(in the rows, 128 means zero)
Rotation paths and how fast each direction turns (degrees each step):
Each turn is a multiple of 5 degrees from 10 to 175, or 0.
Each row of a path follows its step; steps can be skipped.

step 1: [128 131 134 126 127 131 120 126 122 132 131 123 125 133 127 130 124 132
 135 125 127 143 131 130 128 125 118 129 138 119 122 119 133 123 133 133
 122 128 127 138 131 132 132 124 126 127 134 134 126 127 132 126 131 129
 128 118 140]
step 2: [129 123 132 131 136 134 123 139 122 125 123 134 124 123 128 132 121 124
 122 121 128 127 119 132 130 123 131 126 135 133 126 132 133 132 128 128
 119 123 129 126 137 123 127 125 134 129 132 139 130 119 128 127 134 119
 118 128 130]
step 3: [131 124 126 128 130 137 119 123 122 124 131 127 128 125 136 127 130 130
 133 130 120 135 135 137 125 125 129 123 128 120 129 124 132 129 136 130
 134 129 126 132 140 137 128 134 130 121 119 131 122 119 129 121 132 126
 132 125 139]
step 7: [128 130 125 129 134 132 133 130 128 132 126 123 133 127 133 120 124 130
 127 123 119 136 131 134 117 123 128 122 134 125 130 126 130 133 140 125
 130 121 126 136 136 124 125 123 124 132 135 132 129 119 139 130 136 131
 127 119 132]
step 8: [129 129 125 128 128 136 119 129 127 124 122 135 124 132 123 129 124 121
 125 125 139 125 127 127 116 127 131 133 135 120 127 124 135 132 128 126
 126 131 127 131 138 127 134 132 133 127 122 145 121 128 129 132 125 122
 125 127 134]
step 9: [129 121 124 134 137 132 125 131 121 127 134 125 130 127 131 132 127 125
 135 131 126 129 124 137 119 128 131 120 126 127 125 119 123 133 126 133
 124 123 131 139 136 131 132 125 128 121 136 121 122 124 132 132 139 127
 127 122 133]
step 10: [125 130 134 133 133 137 127 123 122 115 123 133 128 129 125 138 126 130
 125 127 132 120 129 129 129 118 128 127 132 122 140 126 135 131 121 123
 129 130 126 138 132 127 121 125 124 121 123 137 127 122 119 133 130 129
 125 130 135]
step 11: [122 127 131 123 136 133 128 129 116 127 128 123 140 125 125 129 127 128
 125 134 129 133 136 131 115 127 125 122 123 135 136 122 127 132 132 133
 127 126 120 125 126 133 133 133 129 125 133 128 122 122 136 126 136 132
 122 125 135]
step 12: [126 133 130 133 125 133 133 125 124 131 123 125 126 127 127 132 130 124
 132 119 131 122 129 117 125 119 123 134 133 124 128 123 136 126 126 131
 124 124 119 132 130 121 128 123 121 127 128 138 121 121 124 123 130 126
 128 114 138]
Directions:
[128 126 130 128 130 129 130 128 128 127 129 127 129 127 127 130 125 129
 128 128 129 127 128 128 125 132 127 129 131 130 126 128 128 127 128 128
 128 127 130 128 126 127 128 131 131 126 129 128 128 128 128 127 124 129
 126 129 128]	160
[128 128 130 129 128 129 131 128 131 128 128 126 128 128 129 128 126 129
 126 126 125 127 128 129 130 128 129 128 128 127 129 130 126 128 126 125
 125 127 129 129 126 125 126 125 127 128 128 131 129 128 128 129 129 127
 129 127 128]	135

step 1: [142 126 129 135 130 132 122 122 132 130 118 133 131 126 129 128 128 136
 136 129 129 121 126 127 121 124 125 117 128 133 123 129 120 136 131 131
 124 122 128 120 135 131 129 131 120 131 131 125 128 133 133 122 128 119
 135 128 129]
step 2: [123 134 122 141 115 129 125 130 128 128 118 124 121 118 127 127 118 132
 134 130 128 121 130 126 130 128 130 128 123 136 124 128 128 137 132 130
 126 138 132 125 132 121 131 126 136 138 127 133 123 129 135 126 130 130
 130 126 127]
step 3: [126 129 125 137 126 133 117 118 118 130 126 124 129 130 122 130 122 126
 129 129 124 133 132 128 129 124 132 132 120 116 130 132 138 125 122 127
 133 131 125 129 130 128 127 130 137 123 134 142 119 128 129 132 122 122
 127 133 134]
step 6: [128 128 125 131 131 129 130 118 133 130 129 129 128 125 122 131 121 127
 128 130 127 127 136 133 128 118 132 119 120 120 132 127 133 136 121 129
 126 121 134 129 126 134 120 122 132 125 134 131 114 137 135 118 131 128
 133 131 130]
step 7: [141 121 121 137 129 132 119 128 133 131 121 128 133 132 126 125 118 134
 132 135 125 127 132 114 125 132 117 124 130 125 121 131 125 138 125 129
 124 125 130 125 126 125 127 127 135 127 127 128 131 129 126 124 127 126
 132 137 131]
step 8: [129 130 126 135 121 130 121 133 123 128 120 132 128 133 127 125 136 125
 132 127 120 128 124 127 131 128 130 129 120 138 121 127 122 140 128 129
 134 132 125 128 138 121 135 131 134 135 126 140 128 120 136 128 120 130
 132 129 130]
step 10: [129 124 129 125 127 140 127 124 130 123 123 124 132 125 138 131 111 141
 127 137 133 130 129 127 119 130 131 131 128 127 123 135 130 125 118 126
 119 129 122 125 130 123 123 132 127 126 125 131 130 131 125 120 129 128
 129 132 134]
step 11: [130 127 129 126 127 135 128 132 135 120 119 130 126 127 123 129 139 127
 128 132 120 127 136 128 120 123 131 127 117 131 127 133 132 135 118 137
 124 127 126 131 129 126 124 136 137 128 120 135 128 123 134 127 135 136
 131 127 134]
step 12: [127 130 124 126 132 121 131 125 130 131 131 127 126 132 117 130 129 121
 122 134 125 123 136 121 125 130 124 117 117 124 131 121 122 130 124 127
 126 126 130 128 131 127 133 118 136 126 135 138 127 135 137 124 133 127
 130 139 127]
Directions:
[124 126 130 127 128 125 127 128 130 130 129 127 128 128 127 126 129 127
 129 128 128 129 129 127 129 130 128 127 127 126 130 128 128 127 127 126
 127 127 127 128 129 129 129 129 129 128 128 129 125 132 127 128 127 125
 129 127 131]	120
